[[-21  -5 -11 -19 -24 -10  -4 -18 -19 -19 -13  -1 -14 -15  -3  -4]
 [-36  11   6  -9 -38   3 -15 -15 -20 -12   5   1  19 -10  -2   3]
 [  8 -15  61  64  21  58  45  61  56  63  65 -21  49  61 -30 -22]]
->
[[-21 -36   8]
 [ -5  11 -15]
 [-11   6  61]
 [-19  -9  64]
 [-24 -38  21]
 [-10   3  58]
 [ -4 -15  45]
 [-18 -15  61]
 [-19 -20  56]
 [-19 -12  63]
 [-13   5  65]
 [ -1   1 -21]
 [-14  19  49]
 [-15 -10  61]
 [ -3  -2 -30]
 [ -4   3 -22]]

[[ 24 -13 -48 -32  -5  -1 -16  29  17 -32  14  15 -19 -15]
 [ 21 -35 -32 -31 -17 -13 -24  -1  31 -21  32  11   6  25]
 [-25   3  -1   5 -25  16 -24 -45 -13  30   8   1   5  44]
 [ 11  22 -10   8  22   9  17  45 -12 -18 -16   4 -19 -50]]
->
[[ 24  21 -25  11]
 [-13 -35   3  22]
 [-48 -32  -1 -10]
 [-32 -31   5   8]
 [ -5 -17 -25  22]
 [ -1 -13  16   9]
 [-16 -24 -24  17]
 [ 29  -1 -45  45]
 [ 17  31 -13 -12]
 [-32 -21  30 -18]
 [ 14  32   8 -16]
 [ 15  11   1   4]
 [-19   6   5 -19]
 [-15  25  44 -50]]

[[-17  30   3  -8]
 [ 10 -29  -5  23]
 [ 27  14 -19 -16]
 [ 48  23 -27 -43]
 [-14  27   5  -7]
 [ 38   7 -28 -15]
 [ 30  29 -34 -10]
 [ 44  33 -29 -45]
 [ 27  34 -22 -36]]
->
[[-17  10  27  48 -14  38  30  44  27]
 [ 30 -29  14  23  27   7  29  33  34]
 [  3  -5 -19 -27   5 -28 -34 -29 -22]
 [ -8  23 -16 -43  -7 -15 -10 -45 -36]]

[[-39  52  34 -18  20  13  23  -2  15 -14   7 -16 -25   6]
 [-47  43  49 -18  22   3  20 -13   9  -3  14   3 -33   8]
 [-42  51  38 -17  21  11  23  -4  14 -11   9 -12 -27   6]
 [-29  53  20 -16  15  20  25   5  19 -19   1 -28 -16   4]
 [-46  46  46 -18  22   6  21 -10  11  -5  12  -2 -32   8]
 [-37  52  30 -18  18  16  24   0  17 -16   5 -21 -22   5]]
->
[[-39 -47 -42 -29 -46 -37]
 [ 52  43  51  53  46  52]
 [ 34  49  38  20  46  30]
 [-18 -18 -17 -16 -18 -18]
 [ 20  22  21  15  22  18]
 [ 13   3  11  20   6  16]
 [ 23  20  23  25  21  24]
 [ -2 -13  -4   5 -10   0]
 [ 15   9  14  19  11  17]
 [-14  -3 -11 -19  -5 -16]
 [  7  14   9   1  12   5]
 [-16   3 -12 -28  -2 -21]
 [-25 -33 -27 -16 -32 -22]
 [  6   8   6   4   8   5]]

[[-11   5  18   0 -19  11 -53   6   0  12]
 [ -5  20  22  29 -22  -1   8  60  29  15]
 [-16  24   9  33   7   6  -9   8  32  34]
 [ -6 -11  11  -4   7 -18  18   6   7  -9]
 [ 16  -5  13  -8  -2  -6   4  -9  15  -8]
 [  1  17   5  -3  -4 -12   5  52  12  22]]
->
[[-11  -5 -16  -6  16   1]
 [  5  20  24 -11  -5  17]
 [ 18  22   9  11  13   5]
 [  0  29  33  -4  -8  -3]
 [-19 -22   7   7  -2  -4]
 [ 11  -1   6 -18  -6 -12]
 [-53   8  -9  18   4   5]
 [  6  60   8   6  -9  52]
 [  0  29  32   7  15  12]
 [ 12  15  34  -9  -8  22]]

[[-64 -41]
 [ -7  49]
 [ 34 -34]
 [-56 -25]
 [ 41 -23]
 [-28  -5]
 [-10  46]
 [-25  -8]
 [-19  42]]
->
[[-64  -7  34 -56  41 -28 -10 -25 -19]
 [-41  49 -34 -25 -23  -5  46  -8  42]]

[[ 50   6 -26]
 [-16  -9  24]
 [ 58 -26 -56]
 [-13  31  45]
 [ 54  21  54]
 [ 31 -53 -39]]
->
[[ 50 -16  58 -13  54  31]
 [  6  -9 -26  31  21 -53]
 [-26  24 -56  45  54 -39]]
